One turn sends every row of this set to another row. A few are shown first. Where does it send the rows asked after them?
mefe: 0.67 -1.52 0.93 0.67 -0.25 1.96 -0.87 3.67 1.35 3.41 1.61 1.60 0.48 -0.23
Zogov: 1.33 -0.60 -1.54 -1.52 -0.87 0.81 -1.55 2.23 3.75 2.08 -0.70 -0.75 -0.20 -0.31
Gozot: 0.58 -3.14 -0.26 -0.72 1.52 -1.56 -0.30 -2.10 0.87 0.87 1.32 -0.87 -0.79 2.84
miz: -0.16 0.10 2.36 -2.30 0.82 -0.60 -0.72 0.33 0.04 -0.22 1.18 1.55 -1.63 0.63
niz: -1.12 -0.11 0.38 -2.70 0.35 1.78 -1.15 1.59 -0.58 0.01 1.20 0.78 -1.38 -0.21
mepep: -0.78 -2.92 0.87 -0.61 1.02 0.40 0.86 0.06 -1.90 -0.18 1.81 -1.34 0.35 -1.26
niro: -0.61 -0.49 3.40 -1.20 0.27 1.39 1.05 2.54 -0.47 0.74 0.78 -1.10 1.23 0.76
pavi: 1.75 0.19 -0.19 0.79 -0.82 -0.64 -0.15 -0.58 1.42 1.00 0.77 0.57 -2.16 2.46
nosu: 0.42 -3.65 -0.13 -1.26 0.22 -1.33 -0.01 -1.94 0.58 2.33 0.85 -1.31 -2.33 -0.39
dilo: -1.10 0.05 2.04 -0.67 -0.16 2.36 -0.17 1.50 0.11 -0.49 2.44 0.27 0.03 0.99
zekig: -0.48 -1.22 2.38 -1.83 -0.44 -1.40 0.81 -0.30 -1.12 0.52 -0.74 0.23 -1.70 0.42
kive: -0.13 -2.88 1.04 0.47 1.11 0.10 1.66 -0.02 0.93 1.60 0.09 -1.98 3.39 0.51
kis: 0.70 -1.00 0.48 1.25 -0.71 1.38 -1.53 3.22 1.28 2.55 2.27 1.69 -0.96 0.07
goda: 1.76 -3.64 1.03 -0.43 -0.92 0.61 -1.45 3.13 3.18 2.62 0.73 -1.85 1.54 -0.04
lav: 0.73 -3.15 0.95 -0.61 -0.55 0.75 -0.82 3.11 3.77 2.47 0.30 -2.04 1.90 -0.48
dem: 2.24 -0.64 -1.86 -0.99 -1.07 0.62 -1.78 2.11 3.07 1.78 -0.79 -0.50 0.47 0.35
favap: 0.38 -3.41 0.18 0.17 2.23 -1.97 -0.91 -1.07 0.74 0.38 2.33 -0.74 -0.06 2.40
Sas: 0.77 -2.44 -1.16 -1.70 -0.64 -1.90 -1.06 0.05 2.88 2.22 -1.18 -2.16 -1.55 0.90
rer: -0.10 0.34 -0.18 -1.88 -1.06 0.47 -0.76 0.53 1.95 2.19 -1.71 1.87 -0.99 0.72
zom: -0.51 -1.73 1.25 -1.83 0.95 2.65 -1.42 3.25 2.07 2.98 2.11 -0.86 0.79 0.27
rudef: -0.72 -1.61 1.10 -0.40 1.41 -2.01 0.33 0.10 -2.15 0.56 0.87 0.56 -0.78 -0.69
tilu: 0.45 -4.70 -1.13 0.07 -0.43 -1.18 -1.06 0.37 2.15 1.03 -0.74 -1.67 2.29 0.58
logi: -1.44 -1.70 2.27 1.01 0.11 0.31 1.18 1.66 -1.77 1.04 2.01 -1.25 0.43 0.34
Fepam: -0.42 -4.39 1.65 0.38 1.99 -0.74 -0.34 1.33 0.91 1.88 1.15 0.45 3.01 1.11
rifu: -0.22 -4.63 -0.90 -0.24 0.02 -1.13 -0.48 0.21 2.63 1.30 -0.52 -2.51 1.81 -0.05
Bofo: -0.44 -3.13 1.97 1.42 1.44 -0.83 -0.79 2.61 0.98 1.72 1.21 1.02 2.71 1.23
lem: 1.67 0.42 -0.76 -0.09 -1.14 0.78 -0.13 0.06 1.41 2.16 0.56 0.78 -2.42 1.93
biba: 1.47 -2.98 -1.00 -1.63 -0.76 -1.84 -1.84 0.43 2.38 2.26 -0.60 -2.14 -1.48 1.73

dem moves to -> biba
pavi moves to -> favap
kive moves to -> zom
Where do these go?
lem moves to -> Gozot
logi moves to -> dilo
niz moves to -> zekig
Sas moves to -> rifu

One turn sends every row of this set to another row. A few are shown first. Where does it send the rows asked after them?
nepa: -3.23 2.69 1.81 -1.81 0.42 1.31 2.89 -2.03 2.73 0.79 1.10 0.28 2.02 1.81 -0.84 -0.57 0.75 0.17 0.90 1.02 -2.72 0.25 -4.88 0.05 0.30 -0.61 0.00 0.42 -0.81
tera: -0.27 -0.63 -0.58 1.00 -1.59 0.87 3.96 -0.55 -1.86 -0.24 2.46 0.47 -2.04 3.17 -0.24 -1.07 1.38 -0.33 -1.03 -0.64 -0.25 -3.66 0.08 0.09 -1.52 -0.93 1.83 -0.59 -0.95
bizim: -0.44 -1.10 -0.26 1.21 -1.34 -0.59 3.73 -0.99 -1.18 0.44 1.53 0.33 -2.29 2.23 0.09 -0.36 2.41 0.13 -1.43 -0.58 -0.84 -4.12 0.84 -0.67 -1.30 -0.94 1.26 -2.01 -0.19
Feluv: -0.41 2.06 -0.99 -1.17 2.23 0.37 0.70 -1.16 -2.03 0.96 0.94 -1.69 -0.54 -0.70 -0.43 -0.29 0.95 -1.11 -1.72 0.32 -0.89 -3.83 -0.79 -1.76 -3.39 1.66 -1.17 -2.38 -2.23
voraf: 1.72 0.24 -1.37 0.29 1.80 0.34 2.12 -4.78 0.58 2.30 1.09 -1.05 -2.52 -0.10 -1.56 -2.74 1.07 -0.63 0.30 0.32 -0.06 -0.63 -0.27 -0.74 0.43 -1.37 -0.02 0.36 -2.45
Sar: 1.49 -0.83 0.06 0.45 0.87 -0.67 2.09 -5.08 0.01 2.78 0.34 -0.71 -2.70 -0.12 -0.54 -1.97 1.47 -0.20 0.04 0.75 -0.54 -1.61 0.17 -1.20 0.22 -2.20 -0.01 -0.89 -2.09
zabuf: 0.25 1.36 -0.32 -0.94 1.67 -0.84 0.12 -2.25 -1.30 1.34 0.07 -1.11 -0.59 -0.01 -0.35 0.33 1.48 -0.70 -1.54 0.04 -0.99 -3.92 0.38 -2.17 -2.86 0.39 -1.56 -3.30 -1.82
geret: -3.30 2.81 1.04 -3.18 0.74 1.46 3.31 -1.98 2.08 0.07 1.85 0.08 0.18 2.72 1.21 0.68 2.52 0.53 0.45 0.71 -2.66 -0.15 -4.69 1.57 -0.61 -0.82 0.67 0.37 -0.78
ritok: -3.60 3.41 1.27 -3.07 0.46 2.16 3.28 -1.79 2.05 0.28 -0.15 -0.43 1.29 2.02 -0.84 0.79 2.10 -0.69 0.00 1.92 -3.13 0.02 -3.04 0.80 -1.48 -0.35 -0.65 1.08 -0.35
Ded: -0.20 1.57 -0.66 0.55 2.36 -0.05 -0.20 -1.92 -2.38 -0.64 1.57 -0.20 0.64 -1.05 0.58 0.03 0.52 -0.66 -1.36 0.09 -0.34 -3.71 -0.23 -1.09 -2.11 1.22 -0.41 -2.61 -1.53
kub: -3.73 3.30 1.09 -2.64 0.31 2.48 2.95 -1.65 1.05 -0.13 -0.65 -1.16 1.71 2.38 -1.15 0.52 2.23 -0.39 0.28 1.85 -3.50 -0.17 -2.90 0.55 -1.14 -0.72 -0.42 1.38 -0.18
rike: -3.16 2.89 0.46 -3.04 1.06 1.68 2.86 -2.15 1.41 -0.37 1.42 -0.75 0.14 3.11 1.11 0.55 3.14 0.89 0.77 0.39 -3.00 -0.13 -4.45 1.57 -0.21 -1.22 0.92 0.71 -0.61
fabo: -0.49 -0.65 -0.58 2.53 -0.76 0.75 3.38 -1.55 -1.91 -1.18 1.66 0.99 -0.84 1.11 -0.25 -0.79 1.36 -0.59 -1.07 0.32 -0.14 -3.12 1.59 0.39 -0.57 -0.64 1.66 -0.21 0.12
Tonun: 1.31 0.22 -1.09 0.77 2.55 0.37 1.37 -5.45 -0.90 0.83 1.05 -0.53 -2.07 -1.39 0.40 -1.41 1.49 -0.68 -0.11 1.14 0.05 -0.92 0.67 0.32 0.16 -1.29 0.32 0.23 -1.84
pokun: -3.33 2.69 1.44 -1.49 0.85 1.32 2.33 -1.98 1.89 0.50 0.96 -0.60 2.20 1.82 -0.82 -0.94 1.08 0.67 1.18 0.71 -3.11 0.01 -5.30 -0.22 0.80 -0.74 0.32 0.32 -0.71

Feluv moves to -> voraf
nepa moves to -> geret
Where do these go?
zabuf moves to -> Sar
rike moves to -> kub
Tonun moves to -> fabo

One turn sends every row of this set to another row. A few are shown first. Where does it send the rows asked after them?
teve: 0.47 3.04 -3.29 1.31 1.77 0.38 0.00 -0.20 2.23 -1.95 0.02 -3.16 -2.05 2.37 1.10 -0.86 -3.16 -0.81 -1.57
ziriv: -2.88 2.34 -1.04 1.40 0.87 0.78 1.02 1.71 1.94 0.86 -1.70 -0.63 -0.78 -0.02 0.14 -1.87 -2.18 -0.41 -1.05
mava: 0.17 2.90 -3.28 1.25 1.73 0.51 0.04 -0.11 2.22 -2.12 0.08 -3.25 -2.25 2.25 0.79 -1.05 -3.29 -0.80 -1.47
Rolup: 0.40 2.78 -3.33 1.31 1.80 0.61 -0.02 -0.11 2.28 -1.80 -0.18 -3.25 -1.94 2.33 0.87 -1.04 -3.36 -0.64 -1.45
feba: 1.29 1.83 0.81 1.09 -1.86 1.90 -1.05 2.66 2.57 -0.60 -2.46 0.27 -1.56 1.81 -1.17 -3.25 2.38 -1.04 -1.11
pesi: 0.51 2.94 -3.36 1.35 1.81 0.46 -0.07 -0.18 2.27 -1.80 -0.27 -3.11 -2.00 2.40 1.02 -0.95 -3.25 -0.73 -1.46
Rali: -1.64 3.79 -2.12 1.89 1.23 -0.52 0.88 1.10 1.95 1.40 -1.92 -0.01 -0.71 0.75 2.14 -0.71 -1.07 0.05 -1.44
zol: 3.04 5.36 -2.34 0.22 -2.30 -0.91 -1.59 1.36 3.10 -1.51 -0.94 -3.18 -1.45 3.46 1.29 -1.16 -1.04 -2.27 -3.40
nasu: 0.19 3.26 -1.16 0.86 -2.20 1.63 0.23 2.16 2.48 -1.04 -1.11 -1.65 0.94 1.82 2.37 -0.51 4.49 -1.41 -1.97
lop: 1.51 4.39 -1.33 -0.32 -2.75 -0.10 -1.09 2.10 2.88 -2.64 -0.10 -4.03 -2.21 2.54 -0.53 -2.01 -1.92 -3.20 -3.32
punik: 1.03 3.78 0.05 1.26 -1.68 -0.21 -0.60 2.62 2.42 -1.56 -1.27 0.50 -3.27 2.00 0.65 -1.91 4.02 -1.57 -1.99
rede: -0.92 1.87 -0.11 0.29 -2.49 2.82 0.38 2.79 2.49 -1.70 -0.68 -2.48 0.75 0.97 0.20 -1.62 3.34 -2.08 -1.78
Gam: 3.44 4.60 -2.15 0.20 -2.28 0.06 -1.77 1.30 3.16 -0.82 -1.62 -3.18 -0.37 3.60 0.63 -1.69 -1.75 -1.77 -2.97
mol: -2.52 4.23 -2.09 1.84 1.12 -1.18 1.20 1.33 1.81 0.54 -0.98 -0.08 -1.86 0.40 2.25 -0.50 -0.57 -0.58 -1.76
renut: 1.95 3.58 -1.20 -0.23 -2.75 0.86 -1.35 2.07 3.08 -1.96 -0.86 -3.99 -1.20 2.61 -1.15 -2.54 -2.61 -2.70 -2.88
vam: 2.07 5.10 -1.91 0.07 -2.50 -0.91 -1.19 1.72 3.00 -2.49 -0.13 -3.61 -2.33 2.86 0.59 -1.33 -1.19 -3.00 -3.63
duvil: -0.48 3.30 -0.90 0.61 -2.39 1.43 0.52 2.47 2.39 -1.88 -0.33 -1.99 0.01 1.35 1.99 -0.58 4.63 -2.05 -2.21
Leku: 2.14 2.72 0.20 1.33 -1.64 1.26 -1.18 2.17 2.66 0.00 -2.71 0.76 -1.25 2.35 0.03 -2.59 3.13 -0.56 -1.17
tamu: -3.61 2.75 -0.91 1.28 0.77 0.05 1.44 1.98 1.77 -0.13 -0.83 -0.85 -1.93 -0.29 0.27 -1.58 -1.81 -1.04 -1.47
nep: 0.23 2.97 -3.42 1.25 1.75 0.33 0.07 -0.11 2.23 -2.09 0.04 -3.33 -2.31 2.35 0.97 -0.92 -3.06 -0.90 -1.52
Gofug: -1.92 2.79 -1.62 1.66 1.11 0.43 0.75 1.16 1.89 1.57 -2.23 -0.22 -0.20 0.63 1.11 -1.37 -1.84 0.19 -1.01
Duro: -1.12 2.61 -0.41 0.38 -2.58 1.96 0.71 2.78 2.46 -2.16 -0.22 -2.39 -0.11 0.90 1.04 -1.11 4.04 -2.33 -2.06
guz: 0.25 2.79 -3.18 1.16 1.75 0.60 -0.03 -0.06 2.25 -1.98 -0.08 -3.24 -2.11 2.35 0.81 -1.05 -3.35 -0.86 -1.35
zef: -3.30 3.64 -1.49 1.47 0.87 -0.92 1.53 1.74 1.70 -0.22 -0.57 -0.67 -2.45 -0.08 1.41 -0.88 -0.95 -1.17 -1.75
disom: 0.47 2.52 -0.94 0.71 -2.22 2.48 -0.09 2.07 2.58 -0.48 -1.63 -1.72 1.67 1.81 1.51 -1.05 3.89 -1.08 -1.53
kuv: 0.41 2.07 1.13 0.84 -1.95 1.43 -0.53 2.98 2.50 -1.59 -1.52 -0.03 -2.67 1.42 -1.38 -3.33 2.59 -1.69 -1.43
Saru: 0.30 2.92 0.76 0.96 -1.93 0.41 -0.40 3.03 2.42 -2.13 -0.98 0.07 -3.60 1.38 -0.50 -2.53 3.46 -2.06 -1.83
bep: -0.12 1.94 -0.37 0.52 -2.44 3.17 0.12 2.43 2.49 -0.89 -1.36 -2.22 1.62 1.35 0.62 -1.59 3.29 -1.41 -1.46
gimup: 2.86 3.71 -1.59 0.01 -2.48 0.80 -1.63 1.59 3.12 -1.02 -1.52 -3.62 -0.27 3.13 -0.57 -2.47 -2.47 -1.98 -2.75
Voge: 2.02 3.53 -0.13 1.48 -1.60 0.22 -1.06 2.16 2.52 -0.54 -2.17 0.84 -2.15 2.39 0.85 -1.93 3.82 -0.89 -1.63

Duro moves to -> rede
Leku moves to -> Voge
Where do these go?
gimup moves to -> Gam
Rali moves to -> mol

